Each path below is one point turned by a fixed rotation once a step. After each direction that follows a path, write how fast that rotation turns it, in degrees per step (0 if it stays still).
Each turn is a multiple of 5 degrees from 10 to 175, or 0.
Each row of a path follows its step; steps can be skipped.
Path 1:
step 0: [ -7.4  12.8  19.5  14.7   3.0   4.6 -15.9  29.4  18.8  -0.9 -19.1  -3.0
  -8.2   1.8   5.6 -28.1  -2.6  13.4 -14.7   5.6  11.2  14.2   6.0   0.3
   0.1   3.0  -1.5   2.2  21.3  -6.5  19.2  15.2 -15.6  -2.1  -2.4  -7.3
  -4.7   9.0   6.2  -8.1  12.3   2.1  16.3 -15.6  -8.7  16.4  -3.0 -17.2
   5.2  -8.2]
step 2: [ -6.5   6.4  18.0 -12.1  -5.8 -15.1  13.2  -0.3 -20.3  16.8  11.4  -7.7
   8.8 -15.3  -6.1 -32.5  14.2   6.9  -5.7   9.6 -10.8  -0.3  -3.6   7.1
  -2.9   3.6  -3.9   0.9  29.1   1.7  17.9   8.9 -10.2  -4.5 -16.9  -5.1
  -9.0  -0.9  -9.0   2.5 -14.6   7.7 -17.1  -8.0  23.0  10.3  -6.3 -16.8
  -8.9   7.8]
step 3: [ 16.2 -13.7   1.3  10.7   0.4   6.6   7.9  16.1  -0.4   6.3 -27.3   3.8
 -20.4   2.4   1.5  -2.3  -6.3  16.1  13.6 -23.1 -28.0  -1.7  26.0  16.2
  -1.8   9.4   2.3  -8.6  -3.5 -10.2  15.3 -13.2  21.7  -0.4   5.6   2.3
   2.3  -9.9  10.9   9.4  10.3   5.0  -6.3  10.9 -20.0  12.1  -1.0  -5.0
  -6.6   8.5]
step 9: [ 12.5  16.3 -17.5   0.8  -0.6  17.6  -6.9  19.8 -13.8   3.3   6.6  -5.5
 -14.0  14.0  16.0 -10.8   7.8 -11.0  15.7  -2.1   4.0  13.7  19.7  -7.7
  13.8   3.5   6.1  -6.6   2.1 -10.7  -8.4 -25.6   9.7  -0.5  18.1 -22.8
  13.0  18.2  -3.7  17.4  12.6  -5.6   1.9  18.0   0.1   8.8  13.8  -6.2
   7.7  -5.7]
step 16: [ -3.6  -0.6  -0.7  31.6  -3.3  17.2  -5.0 -25.0   6.4  -3.6  -6.4  -2.5
  -7.4 -25.9   2.8   4.9   3.4  10.6  -2.1  -0.9   3.0 -23.7  -6.3 -11.0
   1.1 -18.8   0.4  -7.2  10.5   2.0  -6.7  18.3 -14.3 -10.2 -10.0  -1.5
  15.9  -5.9  23.6  11.7 -15.0  -2.3 -12.8  -2.5 -20.8 -10.3   9.9   9.2
  16.9   4.3]
step 19: [  8.9  17.2  -1.1  -2.6 -11.0  16.7  13.7  -0.7 -17.7   8.3   4.8  29.7
 -14.7  -0.9  13.9 -10.2   7.9   6.5  20.0  29.3  -8.1  18.2   2.5  -8.0
  -2.7 -10.7 -11.4  22.0   0.9  -0.8   1.9  -3.6   0.1   8.9  -7.4  14.2
  13.0  18.4  12.7  -7.9  -3.2  -9.2  -1.0  -3.7 -11.3   0.8  10.9  18.7
  14.9  -3.2]
step 22: [ -1.2  18.7  -3.4   6.7  16.4   1.9  25.3   0.7 -15.7  14.4 -16.1  -8.7
  26.5   6.4  15.4   2.2  -1.2   9.5 -17.4  -4.2 -25.1  -7.9  -7.2 -14.1
  14.4  -4.7 -14.4 -17.3  -4.3 -18.8  -2.2   5.4 -10.9   1.1  -3.2   3.6
   7.1  -6.3  20.7   7.2  -0.5   5.6  10.8  -9.2  -5.4 -14.8  -6.2  12.4
  20.6  -9.0]
step 24: [  3.0   4.7 -21.0   5.4  -6.0  12.3  -3.1 -29.7  20.3  11.1  -9.6  -7.5
   1.0  -8.9 -12.1  -6.0  11.2  -8.9 -12.0 -10.2 -17.7 -10.4  12.7   1.3
   1.8  -2.7  -5.4  -9.5   0.9 -21.1  13.7 -16.5   6.0  -1.6   9.5 -32.8
   5.4 -13.2   1.7  24.1 -15.2  -1.5   2.8  -3.0  -6.3  -0.5  -8.1  -6.9
   4.4 -15.3]
Speeds:
[ 1.4 -1.6 -0.3 -7.6  0.1  0.8  0.7  3.9 -2.0  5.6  2.1  9.4 -4.5 -2.7
  5.2  1.7  2.8  1.2  3.1  5.1 -1.9  1.2 -2.4  8.6  2.4  3.1 -1.1 -1.3
  4.6  4.2  0.7 -0.2  8.5  1.4 -0.3  0.9 -5.1 -0.6  1.7  1.9  0.8  5.7
 -6.6  2.1 -2.9 -1.1 -4.3  4.9 -3.1  3.5] | 45
[ -0.9  -2.1   1.0  -6.7   1.1  -0.9   0.2   2.9 -11.7   4.3   2.4  -3.0
   8.9   4.1  -3.7  -1.0  -0.8   1.6  -1.9  -2.1   9.0   3.1  -2.8   0.4
  -1.2  -0.3  -2.5  -3.4   0.2   4.2   2.0   7.6  -1.5   4.9   1.1  -1.3
  -3.6  -1.3  -2.5   6.6   4.3  -3.5   1.4  -1.2   0.4   2.6   0.5  -3.2
   0.9   3.9] | 140
[-0.2  0.2  0.1 -5.6 -6.0  9.0  3.3  2.3 -0.8  0.5  0.2  2.1  1.4 -3.9
 -2.2 -5.7 -1.2 -4.1  2.5  6.1 -0.7  0.7 -0.6 -0.1  3.9  3.2  3.3 -1.2
 -2.3 -5.9 -2.8  4.9  2.0 -4.8  5.9 -0.2 -0.7 -3.7  2.7  2.7 -5.0 -1.2
  2.2 -3.8 10.5 -0.1  0.0  0.0  6.8 -4.8] | 145
[-3.9  2.2 -4.2 -1.2 -4.0  2.5 -1.4  1.5 -4.9 -3.2 -5.5 -0.3  2.3 -4.7
  3.4 -2.4  1.3  2.6  5.3 -7.4  0.6 -6.5 -0.2 -0.5  4.8  0.8 -5.8  2.5
  6.6 -6.0  0.4 -2.7  3.0 -2.6  3.0  5.3 -1.7 10.4  0.1  1.5  4.5 -1.3
  2.8 -3.7 -3.7 -0.6 -2.9 -4.5  0.4  0.7] | 115
[ 4.9  0.6 -1.1  0.7 -2.0 -1.1 -2.7 -2.3 -1.4 -3.1  5.8  0.3  6.5  7.5
  1.4 -1.7 -5.8  0.7 -1.8  1.1 -1.2 -4.5 -1.0  6.0 -3.4  5.4 -1.1  6.5
  3.4 -2.0  0.0  3.0  1.4 -8.4  1.4 -3.7  2.7  1.1  1.5 -2.8 -1.9  1.6
 -3.4  4.8  4.4  4.7 -4.1 -6.9 -7.6  0.7] | 120
[-8.2 -4.8  4.1 -8.2  3.8  3.5 -3.7 -1.3  1.2  3.2  0.9 -1.2  0.0  2.5
 -6.9  0.1  1.7  4.2  4.0 -0.7  0.0 -7.1  1.8 -0.4 -0.7 -0.8 -2.7  2.0
  5.1 -0.9  5.1 -1.0  1.8 -0.8  3.0  2.3  6.0 -6.1  1.6 -4.8 -2.8 -0.5
  0.7  7.2 -4.4  3.9  4.8  2.4  2.5 -4.8] | 85
